128 stands for zero in the data rows.
A hidden rule labels the rows of this table. It goes by one to three of the table's principal directions, not those with the most spread.
[123 112 123  80 118 168 156  88  90  78 111 139 121  78 106  94 116 162 173 182 127  95 144 153  79  97 146 138 142 125 211 173 149 106 101 162 168 119 135 132  93 130 113 122  97 115 151 146] 4
[ 79 141 120 132 138 117 121 123 148  89 141 133  99 123 143  95 208  97  84 108  98 130 159 132 117 146 120 125 108  94  85 157 114 117 132  92  71 151 120 142 162 119 129  62 117 193  83 155] 1
[100 105 162 111 111 123 100 134 151 104 134 106  73 148 118 127 187 128 102 109 121 123 162 108 157 151  81 113 142 127 103 151 109 111 159 120  73 142 133 192 172 120 157 101 124 176 116 175] 4
[157 134 119 165 151 105 110 146 142 160 126 111 126 144 127 117 134 110 118 130 114 133 113 134 141 127 129 130 116 147 114 114 130 150 115 119 135 119 139 117 137 136 127 134 144  94 126  95] 1
[119 161 105 130 148 145 114 152  77  93 119  98 135  99 105  88 128  93 221 179 164 119 124 158  88 155 175 168 116 125 153 111 187 161 130 145 190 156 127 123  84 128 119 154 110  32 119 174] 5
[111 169 165 163 128 119 116 146 127 155 148 119 125 157 145 142 129 107 119 120 160 149 115 116 139 146 156 136 119 120  60 114 153 158 143 104 123 141 123 103 109 147 119 126 114 122  96 112] 4
[115 128  96 140 133 107 101 151 142 126 106 126 137 119 124 111 151 105 115 115 121 144 130 132 132 157 123 110 124 127  96 116 124 137 132 115 106 130 114 134 151 131 113 104 152 133 113 147] 2
[119 103 157  80  92 145 128 115  92  95 125  99  77 156 101 113 119 132 123 173 117 120 120 126 152 143 112 120 136 119 167 137 141  74 143 133 135 149 162 165 153 117 153 152 108 108 163 133] 3
[133 141 141 186 163 119 120 159 150 145 156 123 136 166 155 132 121 139 125 118 143 153 113 127 134 126 161 149  98 134  73  91 134 169 136 107 140 130 110 114 117 137 133 138 144 101 111 109] 5
[120 140 122 150 126 131 122 121 127 106 161 123 108 122  89 119 140 118 102 145  99 120 154 130 108 116 126  91 118 125 155 173 132 114 139 125 108 125 106 153 139 137 131 137  96 115 112 123] 5
[135 138 115 168 135  89 111 152 139 169 131 128 124 159 135 124 129 107  66 118 108 161 104 136 155 146 130  96 107 125  67 114 128 132 122  84  99 134 127 105 172 143 109 118 157 123 119  81] 6
[142 136 166 131 112 135 160 123 102 157 149 138 142 160 151 159  68 143 133 142 171 149  88 124 153 119 157 138 126 121 112 103 141 131 137 122 157 120 134  82  98 134 127 172 131 101 149  83] 4
[136 132  90 187 170 114 133 148 156 142 135 146 175 129 160 116 127 120 116 117 136 162 102 142 114 125 164 151  92 114  76  99 124 171 110 105 135 122  98  75 127 140 101 113 160 104 105 110] 1
[114 131 134  97 121 151 163  95 109 101 140 156 137  90 125 132 120 146 150 144 131 100 130 145  95 104 142 135 137 113 171 172 136 109 119 153 137 111 127 112  85 144 123 121  87 145 131 132] 6
[100 173 129 172 151 108  43 198 157 138  91  66 124 126 132  98 209  52 182 104 180 143 158 100 130 194 128 155 136 158  52  81 160 218 157 132 126 152 125 153 114 122 121  98 157  79  69 209] 2
[133 116 137 101 120 156 146 102 128 108 122 136 133 112 130 127 119 147 133 139 118 107 141 104 102  93 127 144 144 132 187 138 127 117 112 160 150 121 144 129 112 108 133 123 115 134 146 129] 3
[121 109  98 156 162 112  90 171 170 140 100 123 144 130 155 103 160 134 134 110 146 148 122 150 126 146 118 136 110 145  70  96 117 165 122 127 119 125 118 124 150 143 110  98 185 111 116 159] 4
[151 116  79 158 158 108 115 142 156 118 116 124 142 119 100 105 145 105 133 130  95 118 127 148 123 117 129 120 118 142 151 126 119 138 135 136 132 104 112 150 132 143 131 124 150 100 133 131] 5
[111  78 172  98  96 150 155 128  94  96 151 164 123 150 165 168  77 226 140 124 166 163 103 148 147 134 125 122 135 112 101 119 122 117 128 127 132 119 109 127 114 121 135 156 140 160 157 121] 2
[ 97 129 150 107 102 128 122 119 127 113 114 132 104 125 130 119 144 134 109 125 125 129 149 120 133 133 121  92 146 134 122 146 128 115 138 128 106 117 127 148 120 127 122 104 133 167 123 130] 5
[107 186 181 145 115 132 130 138  97 156 179 108  98 166 132 147  97 124 106 142 146 146 131 102 147 152 165 106 109 130  92 119 152 118 155  93 129 152 133 116 117 128 141 170  84 105 110  97] 2
[114 132 103 143 125 113 121 132 125 117 123 129 137 112 114 124 136 107 123 120 117 145 133 141 124 147 126 102 132 120 120 138 129 137 129 116 108 125  98 132 123 131 114 127 142 130 105 124] 5
[136 149 116 139 135 111  92 162 127 150  99  78 107 152 106  91 141  79 133 154 124 132 117 128 155 166 139 121 120 152 117  97 151 131 147 116 147 141 157 143 143 141 128 135 142  58 137 133] 4
[117 166 149 147 120 136 169 104 125 144 174 171 142 143 152 151  96 145  71 124 128 141 122 112 120 100 175 110 102 103  98 142 127 110 133  97 119 121 115  81 118 140 114 120  93 165 120  81] 2
[112 132  91 120 123 105 104 157 126 130 107  97 115 143 108  93 136  76  85 147  90 146 114 125 151 174 125  91 117 129 131 103 137  94 143 109 113 151 150 139 176 124 126 130 156  79 138 124] 4
[ 99 191 160 118  93 146 173  77 103 134 178 145 104 120 109 152 112 126  80 118 105 119 183  95 121 115 150  77 135 113 147 184 120  86 155  86  99 139 110 138 115 122 129 130  57 195 105 103] 6
[ 84 201 192 152 111 122 106 144 131 152 146  91  63 202 141 100 149  91  64 141 133 149 153  83 162 151 173  90 104 139  56 103 155 118 182  72 114 158 151 145 138 128 133 111 119 127 107 107] 4
[104 142 154 119 106 126 106 145 101 114 112 101  90 137 116 106 142 118 148 149 145 139 138 136 144 161 135 102 145 144 116 130 159 138 149 122 134 129 136 156 107 134 123 130 137 102 128 137] 5
[132 116 139 112 124 159 154 112 126 125 144 133 123 144 132 129  94 175 117 150 131 128 127 123 129 111 144 130 112 129 148 129 117  94 135 126 149 129 134 129 135 133 134 145 109 117 158 128] 2
[161 131 175 128 120 145 145 102  93 131 134 123 121 127 125 142 112 141 199 151 178 106 119 139 127 100 136 175 145 130 145 142 147 159 118 148 173 113 134 115  75 131 136 157 100 120 134 119] 3
[146 126  93 184 151 104 103 178 159 187 114 129 179 162 162 142  82 135  88 102 132 187  88 117 142 148 144 119 101 142  61  51 124 163 111 104 134 137 111  84 157 130  99 145 193  84 125  89] 4
[159 100  88 156 143 118 111 123 135 104 107 103 152  94  88 119 164  80 192 124 140 118 130 149 121 135  94 173 145 115 151 144 117 173 120 144 133 120  93 147 122 128 132 137 132 110 103 167] 4
[132 100  63 151 159 111 108 149 176 134 116 127 155 123 127 120 141 122  89  95  85 144 141 123 117 131  99 117 113 131 127 104  93 128 117 117  98 147 104 145 189 111 125 116 178 129 117 144] 3
[111 128 140 129 128 128 102 141 135  96 114 107 102 137 122 101 172 106 147 135 133 120 141 128 128 137 123 137 133 132 122 127 140 142 146 137 128 128 134 162 121 126 139 108 133 124 120 158] 1
[134 176 154 139 124 127 134 111 121 157 126 112 124 130 126 126 123  92 127 140 141 121 137  92 133 123 164 135 130 135 124 122 147 140 132 120 143 130 140 106  97 121 124 130 106 123 109 108] 2
[160  75 112 143 147 109 115 116 175 126 132 145 133 112 124 148 159 151 100  93  95 114 138 119 128  99  75 132 130 130 131 153  83 133  95 145  83 104 112 143 168 115 144 107 138 187 116 130] 1
[115 135 119 102 116 150 165  93 116 111 154 149 129 111 113 136 120 134 111 130 109 108 144 134 108 111 125 122 125 100 166 170 113  82 136 120 116 141 123 132 141 134 131 124  82 161 134 136] 4
[101 146 160 135 113 118 120 160 138 150 138 138 128 176 163 158 110 137 105 101 158 161 111 112 164 153 146 104 120 130  55  83 133 130 171 111 113 130 125 124 119 136 132 133 153 140 129 123] 6
[ 97 138 132 103 118 149 141 135 105 106 128 120 140 124 144 131 123 121 172 121 163 140 130 130 128 163 134 157 136 110 123 106 130 130 150 121 146 153 123 129 108 116 134 140 121 123 126 169] 3
[111 123 113 139 138 113 103 146 143 107 120 112 119 121 122 108 180  96 133 115 129 134 141 133 135 160 112 134 127 119  98 131 122 144 140 115 102 137 116 150 149 127 131 101 137 137 104 169] 2
[175  83  60 165 172 133 136 113 158 113 114 131 178  88 122 107 137 132 155 129 108 128 124 149  93  98 113 173 115 124 170 133  96 163  75 144 149 109  97 108 134 117 116 130 150 102 118 130] 6
[120 127 117 125 136 161 146 111 119  99 142 127 134 118 123 109 124 138 152 157 141 120 133 144  98 115 145 153 108 110 153 142 129 118 129 133 152 139 117 123 120 134 126 137 101 104 128 152] 4
[135 104  92 119 134 130 119 126 130  99 104 127 150  88 104 119 136 123 165 123 115 112 141 139 104 126 105 139 149 131 175 137 119 138 114 154 136 120 110 151 122 120 129 127 132 129 129 156] 5
[129 134  86  80 129 158 167 100  92 104 121 145 154  71 113 107  89 142 155 167 107 102 136 137  83 112 155 126 127 129 223 142 133  88 104 153 171 126 140 108 107 113 119 146 101  98 157 133] 1
[177 108 119 143 140 103 123 149 134 184 118 114 136 153 132 142  99 139 125 120 120 141  86 146 176 145 108 132 126 153 112 101 108 131 114 113 143 111 149 113 150 146 134 157 147 100 159  83] 1
[ 88 164 136 123 115 149 138 100 148 110 135 166 123 108 147 127 149 153  76  98 109 125 195  83  89 100 151  93 125 124 115 151 115 118 129 112  97 133 107 140 128 102 109  67 106 221  99 146] 2
[113 102 148 132 123 113 114 148 170 136 147 156 100 165 159 155 147 184  56  82 107 149 144 117 154 121  99  76 119 140  71 127  97 111 144 114  67 119 125 159 176 124 138  97 165 191 134 126] 6
[145 105 122  94 126 159 163  87 127 114 127 143 138  97 120 134 102 176 145 134 109 100 148 127 107  91 118 136 142 139 203 155 100 101 108 152 150 108 129 138 112 119 137 138 102 151 154 128] 1
[ 74 117  86 127 144 127  97 163 138  48 122 112 117  96 104 105 208 100 177  99 128 136 176 152 108 183 110 132 135 109 112 137 131 152 169 123  91 160  81 205 135 119 137  95 146 134  86 243] 5
[127 127 122 145 134 116 102 146 138 128 126 112 122 133 114 126 151 109 134 121 135 131 132 130 138 149 116 129 124 128 102 126 127 140 142 123 112 135 117 147 145 135 133 126 128 124 113 154] 2
[121 109 151 120 126 138 121 127 132 114 128 118 111 140 136 128 143 143 148 131 151 125 130 133 134 128 116 146 128 126 116 128 126 133 135 138 126 131 129 143 124 127 139 129 132 133 126 151] 4
[137  79 175  69  86 143 126  92 118  94 111 140  78 111 110 147 147 189 145 127 117  90 156 129 137 100  72 104 177 150 177 187 115 103 118 174 111  89 149 187 114 121 148 114 111 197 156 141] 5
[120 109 137 109 125 122 120 137 123 111 112 126 121 122 135 131 150 127 155 122 144 128 116 139 138 147 117 147 143 121 113 127 140 140 127 141 121 130 137 135 118 129 131 114 140 134 126 153] 1
[ 92 129 164 124 110 126 105 138 126 104 138 121  94 130 125 131 175 125 133 115 155 130 152 128 136 153 106 120 142 117  84 156 133 139 152 121  89 137 117 159 135 135 133 102 114 165 102 171] 4
[ 94 221 217 103  93 174 171  97  80 154 197 109  87 159 126 151  69 132 108 171 152 115 157  66 131 122 197 104 116 135 154 139 163  77 177 111 156 153 158 113  79 121 151 185  33 100 129  98] 2
[141  93  80 133 143 125 134 142 132  96 112 127 177 116 122 134 120 108 182 112 142 140 103 145 134 148 123 173 131 106 139  90 114 147 141 136 148 129  96 135 120 118 140 149 156 108 134 168] 2
[117 162 137 114 114 142 174 115  99 160 168 139 138 139 135 159  58 147  94 134 124 147 123 109 137 137 164 100 115 119 137 119 129  86 141  96 133 150 127  97 125 123 126 173 103 114 137  91] 6
Which label does each new row get?
[139 135 108 145 146 108 110 140 140 152 110 126 139 115 130 117 144 104 128 127 126 127 119 138 118 127 127 128 126 137 115 125 140 151 107 136 124 125 135 106 130 137 108 114 152 108 114 119] -> 3
[107 121 148  91 125 132 120 122 135 108 130 122  98 107 121 128 165 135 135 116 115  98 164 114 123 131 100 126 150 138 152 155 119 112 134 145 103 133 142 167 133 115 152 108 108 166 122 166] -> 1
[174  76  96 152 146  95 100 139 152 125 103 121 137 123 118 123 163 113 145 109 107 123 103 159 148 129  72 150 135 134 127 129  97 155 100 141 118  96 125 140 153 130 141 122 156 138 133 119] -> 1
[125 162 138 157 134 127 145 108 143 149 159 154 135 124 136 148 123 134  90 106 121 128 156 103 110  97 150 110 117 123 109 146 120 135 127 107 106 127 102 112 123 125 118 114 110 174  98 106] -> 6
[121 152 101 126 124 121 112 136 135 144 105 116 138 114 114 113 140  91 114 124 116 126 138 116 125 147 127 111 132 135 130 126 129 122 133 124 122 135 136 128 142 133 112 111 124 119 122 141] -> 4
[151 119  99 161 155 136 102 137 141 113  88 122 161  94 124  92 134 131 189 142 143 119 140 141  80  96 136 153 136 159 161 114 139 193  96 167 179  99 105 126  86 124 106 124 160  87 121 137] -> 5
[144 118 145 190 150 110  93 139 179 121 152 102 106 160 113 135 175 109 108 102 116 130 158  92 140 113 107 138 121 136 100 126 110 168 146 120  95 127  96 175 150 111 159 125 137 145  89 140] -> 5
[115 156 138 173 137 126 126 114 144 119 164 128 107 137 115 121 149 122  82 122 105 134 169 106 111 111 147 108 108 118 107 155 123 135 135  91  98 140  92 146 143 122 128 111 101 162  86 119] -> 5
[138 124 112 142 148 101 105 159 140 141 120 100 119 143 132 114 159  90 120 121 109 138 109 130 153 161 113 144 120 131 106 105 129 140 123 115 119 141 152 128 157 123 139 122 148  98 123 126] -> 1
[124 122  70 148 146  98  92 177 142 147 102 105 145 145 121 104 130  89 115 120 119 156 106 150 147 176 117 115 107 128  90  80 122 128 142 101 118 155 120 133 182 138 118 133 178  85 130 143] -> 4
[104 160 152 106 110 126 130 133  92  97 139 113  94 140 118 127 145  91 141 133 124 125 139 111 143 158 147 129 137 113 130 121 158 118 161 114 128 155 145 155 114 103 151 131 108 131 123 145] -> 1
[140  89  54  98 143 112 105 141 123  83  80 124 129  85  92  75 169  97 161 158  93 101 113 182 115 143 104 124 124 129 178 141 132 107 113 162 133 113 147 150 152 136 125 106 151  91 155 168] -> 1
[198  60  90 128 129 121 159 110 109 136 119 148 176 116 122 165  64 167 157 123 111 140  70 166 145 114  95 153 142 120 174 121  97 129  78 141 158  97 114 102 126 124 132 183 147 118 167  73] -> 1
[122 105  99 130 128 127  94 137 136 107  89 116 126 113 121 101 156 128 134 125 122 139 145 134 114 143 107 125 133 130 119 123 127 146 107 130 120 141 115 151 154 114 109 103 158 133 114 159] -> 4
[115  95 123  92 122 140 136  98 139  94 126 168 118  82 126 124 149 181 110 123  97  97 160 140  90  89  97 100 142 131 170 188 106 100  97 159  97 102 124 145 136 126 122  88 115 195 133 139] -> 5
[150 146 172 143 131 126 136 136 105 154 139 102 118 157 139 136 112 117 174 144 170 132 100 133 161 139 147 165 131 138 110 107 147 157 139 121 168 120 147 108  87 138 143 164 119  86 135 104] -> 1
[125 131 141 108 113 141 118 125 105 118 127 100 103 128 104 112 127 115 132 158 130 117 143 108 125 136 122 129 135 131 161 132 142 112 131 133 140 152 147 146 149 109 138 144 109 101 137 145] -> 4
[137 175 138 198 151 112 113 165 142 193 115 119 162 175 176 118  95 112 120 122 170 177  92 119 140 136 188 147 102 143  39  52 151 193 123  89 169 131 121  65 103 145  92 130 171  83 113  75] -> 4
[123 122  82 135 138 110  91 166 123 108 120  96 131 130  99 121 148  76 141 125 111 139 117 134 133 178 111 134 118 114 125 100 141 129 141 127 115 168 122 155 164 114 141 146 142  82 113 166] -> 1
[162 101  61 178 167 133 157  96 153 110 147 181 205  62 117 143 109 156 131 116 106 126 125 148  62  74 142 149 112 103 159 168 104 159  70 144 127  95  57  84 111 139  97 120 112 147  97 113] -> 2
[120 116 148 123 110 129 110 124 136 121 122 126 106 136 125 129 140 143 105 127 124 129 140 115 134 126 110 106 135 134 118 142 124 121 126 133 108 121 128 147 141 126 128 115 125 154 124 128] -> 2
[ 97 163 176  86 100 133 168 110 110 167 149 166 107 147 162 152  84 166  68 129 125 127 126 115 137 108 159  73 129 134 117 134 141  76 139 116 113 128 162  96 115 137 116 122 126 163 151  76] -> 3
